One turning vector, and how many steps it has turned
The counts run from 0 to 351.
[ 15  42  16  10  32  22  -5   2  -4  -4 -12   1  10  12  14  45  28 -11
  -4  43  23  -9 -17  51  -9  25 -37  30   4  16 -19  23 -12  42  27 -30
 -61 -10  16 -39  44  23   9 -15 -11 -20  25   0  12   2   7  -3  -3   9
  33 -60  16  50  -2  -9   8 -21  59 -12  18 -23  16 -14 -19  -9  11   0
 -18  12 -21 -35  -6   6 -17   5  28] | 198
[ -8 -15   4 -14  -5   3   0 -25 -16  17  18  32 -10   7  -3 -21  47   0
  10  22  45  36 -33   0 -21  25   0 -30  20  21 -47  17  -5  68 -11  -4
  17  49  -2 -48  56  15  -8  26  -3  18 -11 -30  19  -1 -24 -20  14  -1
 -19 -20   9  18 -11  -3  -3  33   2  -1   7  13 -13  11  30  40  -6  -9
   1 -34 -39   5  29  25   9  27 -11] | 189
[  4  28 -21 -26 -24  -2 -23  14  19  -4 -32  16  -5 -14 -11  18  80  11
   6  26  32  26 -10 -12   8   8 -19  52  15  -3  -7  35 -47  49  13  25
 -27   2  -6   4  40 -18   3   7  12   4   1 -42 -10 -30  -2 -51 -14  -1
 -14  10  15  14   5 -37   9  20  20 -18 -10  11 -25 -40 -10   9 -21  13
   9 -33 -26  15 -18 -11 -27  -5  -2] | 303
[  5   3  25 -37 -19 -17 -37  19  12 -14  35 -11  12  14  49  27   1 -31
  27  -9  56  12  -1   8 -42  36 -19 -27 -18  23  31  -7  -4  50  -7   2
  49  19 -30  -5  48 -22 -30  19 -44  -3  -7 -27 -14   8 -29 -31  45  -7
 -23 -13   1  39 -23   6 -18  11   5  12   9 -20   1 -23  21 -32 -12  19
   6 -16  10   3   2   6 -21  19 -35] | 322
[-39 -27  25  -3 -13  13 -20  11  -7  -2  33  14 -19   0  26   2  30 -45
  36 -10  40  -6 -34   3   3  49 -11  -9  11  26  19   1 -21  67  27 -31
   7   9  -6 -31  36  -4  -5  13 -41  -3 -10 -36   8  -7 -20   0  -8  30
  29 -18  31  32   1 -49 -25 -17  60   0  31  -1   1   3  12   6 -22  -8
  36 -11   8 -25  35  38 -12   5  25] | 194
[  8  36 -29 -26   1  18   9 -11   8  13  32  -9  14 -10 -20   2  32  -5
 -17 -27  26  -7   3  39  17  -2   7  -6  -5  -5  -7  16  19   7 -15  26
  23  -8 -25  -9  70 -15 -12  15 -34  13 -18 -35  16 -46 -26 -34  -8  40
   6 -26  12  21   0  -7 -51  49  16 -23 -26 -10 -30 -18 -12  -4 -23 -12
  33 -34 -14 -38   1  19  37  39   4] | 191
[-40  20  -4 -55 -29   4   1   4  -4 -11 -11 -11   7 -11  11  30  24 -27
   7  10  22  17 -26 -15  43 -20 -22  10   9 -12  17  35  55   2 -12  27
  18 -10  21  30  50 -20   5  46 -28  -5  32 -29   3  -7  11 -40   3  11
 -17 -12  29   1  -6  -2  -5  21  19 -31  -8 -17  20 -25  23  -2 -13  13
  14 -13  -6 -43   8 -22  36  11 -46] | 272
[-17 -30  32 -10  -8   3  -9 -33  25  27  -7   1  -2  -8  -7  -5  10 -76
   6 -22  15 -11 -26  12  44 -22  18 -12  31  21   4   2  15 -14  -9 -21
  41  -1  -7   6  29 -17 -37   4  -6  14  18 -15  22  -6  12 -42  -5  32
 -14 -11 -33   6  -8 -13 -32  43   0  11   2 -20  -6 -12 -18  18 -17  11
  57  -5 -35 -47   2  47  21  12 -19] | 110
[-19 -12 -45 -20  36 -24  -3 -11 -10   7 -24   5 -14  18 -30   6  10  -4
  15 -24  -1  -3  13  41  20 -35 -15   2 -16  32  -3  30  22 -23 -41 -15
 -17  13  26 -41  72  23 -20  19 -16  27  -8  11   4  -8  20  -5  -9  30
  30   2 -38  25 -31   7  28  30   1   4  32  13 -37  -8 -20  21 -26   0
  -7  35 -43  19  25  -7  35  -4 -38] | 179
[-12 -27  22 -29  -7 -14 -33  14  33  -9  -3   9  17  36  51  51  -7 -29
  13 -25  64 -14  17   7 -35  12 -18  -5 -26  -2  37 -11   6  43  -1 -22
  18  -2 -32 -14  31  -6 -49  17 -34   5  21 -11  -4  20 -29 -18  33 -31
   0  12 -22  27  -4   8  -1  -5   0   2  29 -17  -5 -26   9  -9 -14  38
  -3  30  13   3  32   4 -36   5 -27] | 206
[-22 -21  70 -41 -16 -39 -31   1   5 -10 -18 -24  -4  -7  11  26   3 -27
  13  24   4  25   4   6  21 -31  11  39  29  32   9  33 -28  32   4   1
 -11   5 -23   9  -2 -32 -13 -43   0  -9  35 -40 -34   1  25 -41  -7  -7
 -16 -19  -9  10 -23 -33  13  -2  27  13  45  -5  -8 -52 -22  24  -8 -13
  12 -21 -39 -28 -30  10 -25  11  11] | 243
[-23 -16  15 -22  14  -8 -16  -7  51   0 -20  39  13  13  56  40   9 -54
   2 -28  54 -32 -13  20 -27  28  -4  18 -17   2  43 -35 -16  12  10 -39
  -7 -30 -24 -18  22  -5 -20   1   6  -5  20  -9  18  -6 -26  -9  28 -25
  35  24 -17  12  -2  -3  10  -4   4 -22  33  -9  -6 -29 -11 -18 -32  42
  -8  44 -14  12  31  13 -35  -7 -30] | 90
[  8  -2 -10  -1  25  11   2 -45  -6  38  17  38  -3  16  11 -10  29   5
 -11 -16  23 -14 -17  34  -8 -11   6 -37  20  37 -52   2   7  20  20 -30
 -21  31   5 -39  31  21 -25   1 -18   2   3 -61  42  -1 -18 -15  18  25
  25  -8  -8  47 -22  -2 -20  35   0  11  13  19 -11 -12  27   6 -17 -36
   9 -13 -49 -26  28  38   9  35  29] | 330
[-36 -11  29 -38 -21 -48  -7  31  14 -33 -23  -8  17 -10  24   8  34 -11
   1 -15  21  -7 -25   7  13   4 -11  24  -8  17  30  17 -50   6 -16  24
 -10  26 -49   3  23 -27  -4  -7 -19  18  -7 -56 -24 -30  -9 -54  -5   4
   7 -10 -26  38 -18  -3  24 -19  34  -9   8  -6  -5 -48 -16  15 -17   9
 -11 -12 -12  -4 -17 -32 -37  45  10] | 102
[ -6 -33  41 -19  -8 -16 -40 -22  49 -27  -1  26  28  -7  27  19   6 -40
  -1  31  61  -3   2   9 -21  13  10  20   2  14  25 -31 -39  23 -17 -11
  19  16 -46 -17  23   6 -32  -1  14   0  16 -15  -3 -13 -50 -45  25 -19
 -18   5 -25   2  14  -8  -5  13  -2 -10   9  -4 -24 -31 -39  -1 -18  43
   0  14  -9   2  27   6 -27   8 -52] | 231
[-56 -14 -15  -8   4  -1 -10  33  -1   1 -11  46 -19  -4  19  34  36 -27
  32  -7  27 -13 -34  24   2  48 -22   2  11  17  13  -5 -22  33  -2 -11
 -27  21  18 -26  36   5 -15  38 -45   6 -19 -42  19  19   0  -8   1  19
  37 -19  -6  43  -4 -29  30 -18  58  -4  21   6  29  18   4   3 -22   1
  16  13  -3  -2  23  -6 -29  -6  -5] | 309
[ 24   0   2  17  18 -18  -3 -19  37   3  -3  49   2 -16  32  29 -13  -2
  -1  30  64 -42 -22  53 -17  -1  -3   9 -13  36  20 -43  -6 -50  -9 -12
   0   1 -17 -18  39  -3 -31  17 -26  18   7  -7  19 -29   7  -8  30  36
  -9 -28 -38  20 -17  19  -9  20   1 -37  -7   3   3   3 -13 -28 -21  12
   7   2 -39 -41   7 -19  26  27 -37] | 227
[ 35  -8  -1  -1  27 -16 -11 -32  -5 -46 -18 -25  26  -4 -40 -13  10  17
 -15  38 -15  -8  -4  36  41 -35   7  26   6   8  -2  62 -19   2 -37 -14
 -33  14 -13 -37  62  13  -4  -6 -10  17  16   8 -18 -23 -17 -45 -15  -5
  22 -40  12  20  11   2  -6   6  10 -12  -5  -5 -23 -45 -32  33 -17   7
 -23  27  -2 -12  50 -18   5  42  -6] | 234
[-13 -29  34  -2 -13 -27 -48  21  -3 -12  -8 -22  -7  25  -4  33   6 -39
  44   4  50   8  19   4   4   2 -26  33 -20  24  36  19 -24  18 -15  -2
  16  -1 -15 -32  51 -13 -54   3 -25   5  20  -1 -12   0  19 -21 -13  23
 -20 -15 -25   0 -18 -17  -9 -12  34  11  38 -10 -21 -26 -51  13 -15  -2
  27  -3   7 -19 -27 -10 -24 -14 -29] | 67
[-18  20  -6 -80  10 -18 -14  17  17 -14 -19  12   8  21  12   7  27   2
   4  36  40  44  -4  -4 -24 -14 -44  32 -11  16 -13  26   1  37  13   5
 -30   8  -3 -12  49 -11   3 -14  15  -6  33 -33 -12 -10   3  -5  22 -10
  -4  -8   2  11 -27  -7  43   6  -1 -12  31  17 -21 -57  33   8  -1   8
 -45   1 -30  29 -14 -34 -12  -4 -32] | 47
[  7 -24  38 -23 -37  11 -20  20  11 -12   9  31   0  -7  -3 -22  26 -19
  24  53  16  20 -17  -1  -8  22 -30  39  46  27 -26  16 -12  87   3  -7
 -13  29  22 -17  26  -3  14   2   2 -15  25  -3 -17  17 -23 -14   8 -17
  -5 -43  30  26  16 -45  33   5  42 -16  23  16   9   4  -2  12   0  38
  -2   0  -3  -8  39   8 -36  -8 -17] | 279
[-22 -18 -47 -12  -3  10 -25  15   0  11  -5  23 -10   2   2  26  24 -16
  17 -30  -2 -13  -5  -8  41  18  -1   3  29  -1  10  32   9  41  12  -5
 -22  -8  39  -5  53 -19 -15  31 -49   4 -10 -25 -10   4  -6  -8 -20   6
  38   4  43  20   7 -60  -7   2  47 -16  42  12   9  -2   5  -1 -49   3
  39  12  12 -13  47  10 -12  -3  18] | 169
[ -1   8  21 -55 -36   3  -6  10  -3   9   0  29  11   2  20   7  46   5
  21  52  25  38 -24   2 -13   4 -44  43  19   7 -11  22 -10  82  33  -7
 -32   7  13 -13  26   3   2 -11  11  -5  25 -43 -14   4  -1 -28  16  -2
  -9 -17  47  20  -2 -36  38  18  21 -18  28  26  -9 -35  36  -5  -2  23
 -15  -6 -27  -5   6  -6 -23   2 -20] | 163
[-51  -6 -30 -49  44  -1   3   4  -1   7   0  20  12  31  11  21  10 -34
  -1 -34  18  -9   2  35  -6 -17 -29 -20 -26  14  11 -12  38 -10 -26 -13
   7  -4   8 -23  57  15 -17  34 -16   5   2  -7  24  -4 -11  -2  29  -2
  40  19 -27  41 -28  13  36  13   0   1  30 -13  -7  -8  12  -3 -24  22
 -35  37 -19  28  37  10  14   5 -59] | 180
[-13  10   8 -35  37  -9 -23 -27  -3 -23  38   4  31  -2  59  29 -15  -6
 -25 -20  -9 -38  21  17 -17 -13  16 -10   9  -2  -3  -1  13  -5  -1 -26
  -8 -12 -31   4  38 -15   6  -9 -27   1 -11 -25 -32  -8 -41 -12  24 -35
  53 -24   3  36 -10 -13   8 -13  19 -20  14   1  10 -30   7 -20 -19   2
 -29  28  -5 -11  70  11 -14  29   9] | 125
[-11 -36  42 -23  15 -35 -49   2  32 -21  -1  23  19  14  41  28   8   0
 -13   7  55  -9  25  -5 -40  12  23  -5  -7  17  18 -13 -29  28 -20   2
  13  29 -55   6  23 -14 -14 -13   0  12 -13 -17 -13 -15 -35 -37  26 -33
 -36   6 -43  19 -11  16  -4  -2   1   4  -1 -11 -14  -4 -22   8  -8  41
 -33 -21 -17  13  21 -12 -38  16  -6] | 347
[ 17  34   1 -73 -30   9  -3  19  15   0  -1  -3  30  -5   8   1  26 -18
  11  23  21  21  18  23 -10 -34 -46  62 -15  -9  25  17  -3  33  26  11
 -34 -15 -12  -2  38 -12   2 -14  10 -21  31 -44 -21 -28   7 -25  14  13
   2   2  25   9  -7 -29  23  31   5 -24  19  14 -35 -67  -1 -20   4  19
 -17   1  -8  -8 -17 -21  11  12 -20] | 162
[-32   7  16 -36  14  12  -1 -33 -27   7  20  19   1  -6  15   0  11  -4
  -9  30  19   7 -13  50  12 -39   4 -18  37  18 -40  14  34  -7 -18 -24
 -13  14  22 -26  43  39  23  15  26   2  26 -23  29 -14  -2 -21   0  13
   6 -14   0  15 -36  23  21  26   6 -12  18   7 -16  -7  15  20   7   6
 -44   6 -45 -30  46 -10  37  18 -36] | 270
[ 15  39  38   1  19  15  -4   1  23   6  12   9   9  10   9  31  18 -13
 -28  40  44 -13   9  79 -35   1 -26  27 -13  15 -25 -24 -35   7  26  10
 -41  -4 -15 -29  32   7  -7 -31   9 -36  11 -24  21 -22 -14 -10  16  30
  12 -43 -26  39 -15 -10  -3   9  48 -14 -14  -9 -27  -1 -41 -13   9 -19
 -13  -2 -34 -39 -28  -6 -10  15  24] | 197
[-46   6 -16 -62  21  -2 -22  21  10  -7   8   7  13  16  30  55   1 -37
  13 -25  46  -2 -14  -2 -21  22 -34 -27 -22   7  20   4  45  18 -15   6
  33   1  -1  -4  65 -14  -7  44 -37  -2  14  -6   2   3 -11  -7  25 -21
   4 -11  -1  21 -21   6   7  -7  17  -4  17 -34  13 -14  13 -11 -16  27
  -8  13  -5  18  26  -9  12 -10 -56] | 181
[ 26  -5 -37  -2  37  14  -7   9  -5 -23  -3  28  13 -23 -13   2  35  17
   2  36 -14 -19 -17  17  40  -7 -18  29  27  10 -20  37  29   4 -22  -4
 -30  10  49  -1  84  -7  27  25 -22  14   2  12  -7  -5   9 -17  -9  11
  17 -50  19  23   4 -23   5   0  34  -8 -18  -4  37  19 -11  -5 -34  26
  12 -16  -1 -31  51 -16  14  18 -16] | 143
[ -1 -16  10 -42  48 -21  15 -16   8 -23 -32 -27  20  -1 -21 -26  44  13
 -30  -9  -9   3  -6  17  51 -24  20  11   7  -2 -24  50  -1   1 -42   0
 -31  26 -14 -27  42   7  16 -28  19   9   9 -14 -18 -44 -21 -47 -26 -23
  18 -11  -3  50  -6  -5  15   2   5  20  13  -4 -24 -49  -6  36 -31  15
 -24   8 -27  10  36  -6  15  34  -2] | 350
[ -9 -43  43   4  -8 -31 -32  12  -4   6  21  -5  -2  24  -9  -4  -9 -16
  30  27  22  10  21  30 -29 -12 -19  16 -14  48  -3   6 -35  24 -21 -32
   7  18 -11 -52  40  15 -33 -18   0   3  11   8   5  -9   4  -9 -11  23
  -6 -24 -30  21 -26   4  12   7  23  14  50   6 -45 -30 -52  40  -7  10
 -17  12 -26   9  -8   0  -9   5 -35] | 68
[ -7  -1   7 -46 -28  -5   4  -9  35   3 -64  31  13  -7  16  11  35  -2
   3  30  14  11 -56   9  25 -25 -31  27  18  13  -7  10  26   4  24 -13
 -23  16  20   0  15 -10 -34   0 -21  11  50 -30  -3  13  29 -28  28   6
   1 -11  -5  23 -11 -18  46  38   5  -1  36  26  23 -39  34  12  -4  18
  20   6 -49 -27 -20   8   1  14 -23] | 248
[  2  19 -42 -34   9 -13  10  29  13   8  10  50   0  -6  24  14  45  30
  10  14  31 -12 -14  20 -17  18 -36   1 -14  25 -14   4  22  16   5   4
 -33  12   9 -21  69  -9  -8  29 -43  13   2 -42  -4 -37   2  11  16  27
   9 -17  31  37 -28  -6  22  18  25 -34   6  27  22 -16  37 -16 -15   4
   0 -33 -31 -15  26 -26  25  27 -12] | 52
[-17 -34   7   2  14 -32  -7 -29 -20 -11  23  25  -5  14  26   7  -2  22
   4  -7  27 -35 -16  22  -1   0  24 -50  17  32 -19  10   2  -4 -26 -33
  12  37 -14 -34  53  16 -20  24 -34  27 -20 -13  18 -30 -17 -15  19 -12
  15  -9 -18  42 -20  26   0  10  -5 -14  18  30   8   8  14  19 -12   4
 -10   4 -32 -14  53 -10  -3  48 -25] | 99
[ 33 -24  11 -19  50 -33 -22  -5 -10 -28   2 -21   8  -9 -11   8  20  34
 -10  27   7  -6  12  -6  25 -14  21  -3  -4  15 -19  61 -11  20 -28  -6
 -28  20  -2 -22  72 -16  37 -25   4  14   2  12 -27 -46  -8 -15 -27 -17
  -1 -53   6  46 -23   4 -12 -26  21   6 -11 -30   7 -32 -26  25 -29  -3
 -18 -25 -19 -13  15 -24  19  43  -1] | 349
[-21 -23  26 -37  11 -21   9  -4 -11  -7  35   4  30   8  49  -1 -20 -21
 -11 -20 -13 -35  -1  60   8 -27  12 -36   5  17  -8  -5  20 -17 -17 -27
  10  22 -22 -20  16  -3 -15  -4 -32  -2  -4 -53  -8 -19 -31 -20  18   5
  43 -10 -15  59 -26   0   4  13  29  -8  45   6 -16 -20  20   1   6  -3
 -21  31 -23 -25  36  14   7  50   0] | 240
[ -8   3   5  10  -1   1 -16 -37  35  12 -32  28  11  25   0  38  14 -26
  -4  29  53  -1 -15  46 -12  -9  -4  -4   4   5 -16  -5   2  27  -6  -7
  20   1 -13 -24  21  27 -65  33 -16 -15  30 -20  27  30  -8 -46  21  -1
 -22   4 -54  12   9   3 -11  41  -1  11   8  -5 -31   4 -36  26  -9  13
  24  15 -25 -21   1  32 -21 -25 -15] | 201
[-10   3  11 -32 -23 -17 -12   3   4 -11 -25  19  17   5 -11 -30  64   6
  31  45  53  49 -40  -3   2  13 -30  10  10  22 -25  23 -28  56  -8  18
   1  37 -10 -26  39   1 -11   8   5   1  15 -36  -7  -8 -16 -44   7  13
 -29 -18 -12  18  -8 -16  22  27  17   1   5  11 -21 -31  21  37  -9   6
 -14 -42 -31  27 -26   2 -18  16 -15] | 188
[-13 -35 -29 -30 -34  20   6  15  33   7 -18  29   8 -18  -3 -26  26 -27
  18   0  -6  -3 -13  31  54 -19 -12  21  21  -1  25   3   4   9  -6   1
  15   2  14 -14  32   2 -21  29 -19  -3  13 -42   9  -1 -21 -46  21  17
  21  24  23  22  11 -50   3  32  10 -10  25  19 -20 -20   5   5 -38  27
  46  19  18 -15  51  12   6  13 -17] | 29
